(in the rows, 128 means zero)
Each row of Z is roughly a mix of the hidden directions of one of a few groups.
Z:
108; 131; 90; 151; 110; 153; 86; 149; 195; 128
141; 128; 71; 151; 112; 101; 115; 88; 186; 122
89; 119; 126; 166; 88; 145; 83; 105; 177; 119
165; 118; 158; 108; 59; 87; 132; 151; 115; 119
149; 120; 163; 128; 119; 163; 151; 166; 195; 149
72; 134; 156; 149; 166; 150; 104; 119; 144; 180
146; 151; 128; 95; 83; 142; 113; 95; 195; 119
133; 141; 98; 99; 182; 103; 128; 187; 146; 102
89; 165; 126; 137; 159; 92; 158; 188; 140; 118
121; 75; 133; 144; 138; 78; 86; 110; 87; 153
144; 140; 100; 158; 195; 81; 155; 129; 110; 142
148; 122; 198; 99; 114; 140; 86; 169; 130; 119
106; 186; 129; 183; 100; 141; 132; 160; 159; 141
117; 104; 161; 99; 79; 107; 125; 102; 188; 142
118; 112; 152; 84; 52; 151; 110; 125; 149; 119
105; 135; 180; 115; 175; 126; 112; 130; 178; 168
105; 173; 127; 136; 168; 162; 168; 171; 123; 162
159; 85; 169; 135; 88; 134; 184; 135; 116; 107
155; 116; 137; 151; 98; 93; 74; 184; 131; 147
154; 158; 87; 159; 190; 144; 142; 154; 97; 127
100; 172; 104; 141; 157; 125; 118; 162; 187; 159
152; 139; 105; 110; 115; 109; 122; 135; 144; 41
98; 176; 121; 160; 112; 94; 173; 119; 81; 133
94; 181; 161; 156; 76; 123; 134; 115; 156; 106
144; 158; 95; 171; 130; 64; 134; 150; 116; 161
116; 139; 104; 106; 141; 103; 87; 143; 170; 193
115; 98; 88; 113; 125; 103; 132; 109; 75; 186
114; 120; 181; 115; 79; 156; 95; 168; 152; 109
147; 200; 104; 154; 123; 93; 158; 144; 152; 143
85; 167; 183; 143; 138; 107; 162; 156; 153; 144
86; 118; 95; 141; 172; 133; 103; 128; 82; 174
99; 104; 129; 138; 175; 96; 153; 87; 174; 158
71; 123; 150; 123; 120; 139; 146; 59; 96; 128
141; 151; 142; 196; 103; 119; 122; 118; 152; 72
102; 80; 84; 132; 137; 155; 108; 171; 117; 173
125; 165; 73; 127; 141; 184; 101; 95; 107; 126
107; 91; 164; 142; 123; 98; 102; 177; 111; 178
139; 156; 145; 193; 134; 153; 91; 82; 107; 124
129; 104; 143; 126; 119; 170; 77; 83; 136; 179
66; 80; 147; 108; 117; 153; 110; 160; 105; 149
137; 149; 153; 155; 149; 121; 158; 116; 121; 47
153; 149; 169; 158; 107; 126; 122; 155; 91; 66
135; 129; 85; 101; 149; 146; 159; 190; 106; 165
163; 132; 169; 161; 86; 76; 102; 129; 100; 137
168; 120; 89; 111; 87; 155; 84; 100; 119; 90
153; 100; 111; 122; 71; 111; 113; 89; 144; 75
80; 191; 129; 155; 129; 146; 155; 107; 156; 156
116; 122; 133; 115; 132; 117; 89; 140; 186; 61
45; 100; 127; 93; 133; 115; 106; 108; 131; 138
188; 168; 149; 157; 82; 128; 99; 112; 128; 112
144; 180; 140; 102; 84; 82; 162; 119; 97; 130
128; 110; 107; 138; 166; 83; 133; 56; 108; 123
103; 94; 103; 125; 137; 143; 98; 207; 138; 116
79; 154; 119; 139; 124; 115; 60; 90; 146; 115
113; 158; 120; 167; 114; 117; 127; 78; 194; 128
109; 91; 158; 96; 64; 157; 139; 100; 138; 108
111; 107; 189; 142; 111; 156; 114; 132; 192; 132
101; 66; 151; 119; 122; 171; 97; 156; 94; 130
119; 186; 107; 131; 163; 115; 182; 139; 116; 167
135; 105; 82; 116; 112; 73; 144; 109; 75; 149
174; 88; 140; 85; 125; 138; 104; 185; 114; 116
186; 140; 161; 154; 95; 68; 127; 136; 120; 130
71; 91; 154; 133; 129; 137; 79; 132; 89; 154
168; 142; 141; 82; 116; 166; 144; 185; 135; 100
76; 112; 119; 118; 161; 123; 137; 74; 102; 173
75; 129; 134; 176; 118; 98; 175; 143; 93; 141
65; 108; 107; 107; 172; 150; 157; 98; 136; 103
100; 113; 136; 159; 90; 169; 124; 179; 167; 154
137; 134; 129; 147; 111; 113; 196; 123; 64; 142
48; 106; 133; 94; 136; 112; 119; 94; 139; 110
63; 117; 147; 142; 144; 129; 109; 64; 133; 113
172; 129; 102; 106; 116; 184; 101; 157; 169; 148
165; 160; 141; 136; 117; 148; 158; 111; 200; 152
106; 125; 108; 161; 103; 139; 137; 194; 81; 154
76; 110; 122; 81; 136; 153; 132; 183; 115; 100
136; 61; 118; 141; 106; 140; 148; 133; 64; 131
115; 138; 104; 69; 157; 169; 153; 150; 143; 171
109; 118; 124; 108; 108; 206; 111; 173; 110; 125
177; 164; 117; 114; 123; 116; 194; 144; 94; 119
134; 126; 130; 66; 82; 143; 141; 147; 180; 105
90; 143; 114; 155; 82; 145; 123; 76; 174; 114
143; 156; 116; 156; 127; 149; 65; 119; 139; 187
153; 60; 158; 110; 177; 122; 148; 135; 154; 131
114; 169; 180; 79; 149; 130; 139; 142; 115; 174
156; 150; 134; 114; 82; 161; 156; 173; 78; 133
101; 123; 136; 128; 154; 98; 80; 57; 139; 114
103; 95; 160; 110; 157; 119; 80; 83; 90; 145
143; 147; 122; 164; 128; 148; 166; 103; 141; 54
143; 83; 165; 87; 142; 107; 94; 150; 84; 150
103; 109; 129; 143; 127; 147; 68; 92; 186; 143
112; 114; 46; 163; 132; 152; 161; 134; 129; 126
87; 166; 158; 163; 167; 114; 152; 87; 107; 145
108; 131; 98; 135; 189; 108; 163; 115; 91; 171
147; 99; 106; 101; 170; 93; 108; 103; 140; 70
90; 97; 156; 137; 176; 74; 156; 143; 152; 131
123; 171; 98; 112; 120; 103; 110; 153; 131; 55
96; 125; 79; 116; 146; 122; 118; 119; 152; 201
160; 115; 135; 91; 59; 159; 136; 126; 167; 140
147; 129; 72; 189; 119; 134; 134; 141; 164; 91
Here is one row from each group, named. Which group is each of the other rows in?
156; 156; 92; 132; 148; 125; 144; 62; 173; 136 => X
175; 85; 149; 101; 147; 131; 181; 162; 107; 122 => D
146; 178; 103; 136; 149; 130; 171; 93; 174; 99 => N

112; 125; 135; 114; 171; 88; 140; 110; 54; 138 => D
149; 115; 135; 126; 106; 165; 120; 107; 173; 58 => N
138; 102; 154; 167; 121; 134; 103; 172; 96; 186 => X
109; 99; 105; 78; 100; 185; 162; 111; 134; 116 => X
154; 119; 147; 120; 189; 96; 177; 103; 153; 149 => D
142; 96; 165; 118; 106; 69; 142; 174; 145; 156 => X
134; 146; 102; 143; 197; 79; 163; 134; 119; 111 => X
194; 125; 100; 148; 138; 117; 125; 173; 153; 89 => N
98; 163; 72; 100; 157; 123; 93; 92; 144; 144 => X
166; 143; 96; 111; 93; 143; 147; 180; 108; 81 => D
151; 73; 128; 130; 112; 118; 120; 161; 62; 101 => N
